The rows of Y fall into 3 groups, and each row is roughly a mix of its group's hidden directions.
Y, 66 rows:
[[-26 -17 -38  -9  -9  63  15 -10 -30   0]
 [-44   1 -13   4 -51  14 -40 -17   7  28]
 [ 13  10  31  30  28 -22  -6 -65   4   7]
 [ 39  12  43  29 -28  13  14 -35  21 -22]
 [-37 -29 -33 -39  21 -23  -6 -19 -30 -25]
 [-40 -48 -15 -17   5  -2  52  22 -11   0]
 [-62   1   4  -5  -1 -42 -43   2  -8  -5]
 [  6 -26   4  -9  13 -48 -46  40 -25  -6]
 [ 18  -7  15  11  27 -19  -8  57  -4  50]
 [-16  16  -7  44 -30  37  10 -45  -7  27]
 [-13 -15   6   9  26 -25 -22  53 -10  50]
 [ 28   2  39  23  -1  38   8  44  31  22]
 [-30 -46 -33  14   4 -34 -14 -38  22   8]
 [-52  22  11 -23 -17 -28 -36  31 -11 -21]
 [-20   6 -19 -27 -20  47   6  51 -29  -5]
 [ 15  -6  68  -6 -38  -7 -10 -14  29   8]
 [-25 -11 -44 -25  11 -18  39 -47  11  -8]
 [-49 -25  -7 -25  45 -12 -14 -12 -15  35]
 [-29  27   5 -28 -15  27 -10  54 -34  -9]
 [-10  22 -18  31 -37  30  26  14 -22  47]
 [ 39  26 -10  -9  26 -22 -43 -31  36  -2]
 [ 18  26 -51  23 -36  17  -6  15   2 -41]
 [ 41  23   3   9 -48   4  19  50   5 -12]
 [ 15  49  27 -28 -29   6   4  25   1 -45]
 [ 61  21  11  -3 -12  33  39  -7  12 -20]
 [ 43  21 -22   3 -24  -3  13  51   3 -38]
 [-24 -24 -28 -31  18 -43 -29  -9 -35 -23]
 [ -2 -15   2 -40  37 -29  10  56 -13  15]
 [-36 -13   5   4  14 -52 -37  34   0  27]
 [ -8  11 -36  31 -15  23 -22 -51   8 -35]
 [  7 -32  23  14  -5 -28  -7  69 -12  13]
 [  7  -4  43  26 -19  21 -18  58 -23   9]
 [ 44  -3  56  10  21  -5  31 -25  13 -19]
 [-17 -30  -9  11  24 -26 -20  45  -4  51]
 [ -4  -2 -27 -32 -28 -20 -40  47  13 -27]
 [-31 -16  23 -33  -4 -16  -7  34  -7  57]
 [ -8 -29   7  18 -23 -48  16  51 -24  13]
 [ 40  -4  12 -29   8 -29  -3  42  16 -46]
 [ 30 -10 -17 -20  38 -49 -32  -3  34   1]
 [-17  -5 -46 -29  18 -29  16 -52   9 -13]
 [ 13 -27 -34  -2 -27 -10  19 -40  42 -33]
 [-38  -2  15   6 -26  53  25   7 -41  -8]
 [-16  10  -3 -26 -15   4 -10  78 -13   3]
 [ 32  18  34  12  11  55 -13  17  35  12]
 [ 39  38  21   8  13  37 -37 -15  32   3]
 [  9  47  36  -3  -6  14   5 -47 -10 -39]
 [-15  17   3  21 -69  23  -7   3   2  37]
 [-10  -3  -5 -27  32  64  18 -24  29  -9]
 [  6  -8 -38 -34  39 -29  -2 -38  33  -8]
 [-15  11  23  33 -44  37  42  15 -17  12]
 [ 30   3  32 -20 -46 -18  -8  48  22 -10]
 [ 24   9  -7   2  -6  58  33 -45 -12 -18]
 [  0   5 -44 -19  13 -11  11  67 -22   3]
 [ 17  -3 -21 -15 -39 -10  17 -23  41 -51]
 [ -8 -26 -14  -4 -10 -62 -18  33  38   3]
 [-44  17  -2 -12   1  51  -7   3 -51  -1]
 [ 10 -24  42 -33  21 -30 -27 -16  28 -32]
 [-48 -32  -4 -20   3  41  34   9 -28 -13]
 [-15  -9 -19 -41  -2 -25 -17  65  -6  12]
 [ -8 -27  16  25 -26 -19  38  55 -11  20]
 [-29  -6 -19 -37  28  47   5 -38  -2 -23]
 [  3 -32   0  30  41 -18  -9   6  -4  60]
 [-20 -26   2  19  32 -38 -26  23  -3  50]
 [ -3 -15  11 -31  45 -23  23  44 -20  30]
 [-26 -16  39  -5  26   0  19 -18 -14  61]
 [-22 -27 -43 -25  14 -46  32 -23   6  -5]]

Here is one row of each group, with its name. Which group are the others in?
[ 28  30 -24   8  -5 -48  -3 -44  30   8] -> (61)
[ 58 -12  -9   4   4  28  35  37  10  24] -> (21)
[-11  21 -58  40   0  32  10 -24 -19  -7] -> (103)

[-42 -10 -38   1  11   7 -42 -47   2 -15] -> (103)
[ 42   3  21   3   3 -49  -1  41  35  10] -> (21)
[-52 -24 -26 -20  -9  -6  26 -15 -44 -19] -> (61)
[ 11 -11 -26 -31  47 -28  -6  33  -3 -41] -> (103)
[-27  19 -57  18 -42  23 -17  11 -12  12] -> (103)
[ -2  21  10  17 -17  56  49 -18  24  12] -> (61)
